In the data rows, 128 means zero.
Here are some points, one per row:
151 63 124 141 215 116 64 176
217 112 129 185 227 96 97 248
116 133 198 107 91 140 214 159
11 125 255 78 117 128 213 77
124 130 131 94 157 147 65 28
168 132 86 127 133 110 104 170
207 105 208 161 156 111 99 216
101 164 145 82 107 188 131 188
166 174 113 74 116 134 139 109
96 156 133 111 145 172 122 85
94 157 126 78 102 123 140 101
90 110 68 133 162 128 173 31
150 144 109 165 158 86 112 111
137 151 102 120 83 119 108 83
137 194 143 93 159 152 121 111
106 87 51 171 87 109 107 115
135 72 118 210 120 49 102 59
178 71 158 180 182 127 102 172
109 130 142 167 92 104 189 127
210 31 189 189 112 143 67 217
79 166 94 105 146 125 190 128
122 77 106 109 36 164 97 173
129 147 80 155 153 85 131 88
114 136 71 109 107 166 103 86
152 105 133 104 169 122 119 188
120 164 158 106 134 137 130 107
100 157 107 91 141 138 115 101
120 147 132 115 91 121 147 80
93 122 75 142 27 120 167 91
107 102 117 132 80 133 159 143
90 179 89 102 176 115 146 113
190 135 170 136 169 141 119 220
132 118 112 132 86 170 85 146
99 156 127 147 115 130 175 105
These points spread out most along one direction. How many in every 100 of the points above lie lower along it than each point below? Round to a whole number. More than half of the points above lie lower than the first one.
101 164 145 82 107 188 131 188 62
109 130 142 167 92 104 189 127 44
124 130 131 94 157 147 65 28 29
120 164 158 106 134 137 130 107 41
94 157 126 78 102 123 140 101 9
90 110 68 133 162 128 173 31 3
137 194 143 93 159 152 121 111 47
79 166 94 105 146 125 190 128 12
132 118 112 132 86 170 85 146 71
190 135 170 136 169 141 119 220 85
178 71 158 180 182 127 102 172 88
168 132 86 127 133 110 104 170 76
120 147 132 115 91 121 147 80 15
166 174 113 74 116 134 139 109 38
100 157 107 91 141 138 115 101 32
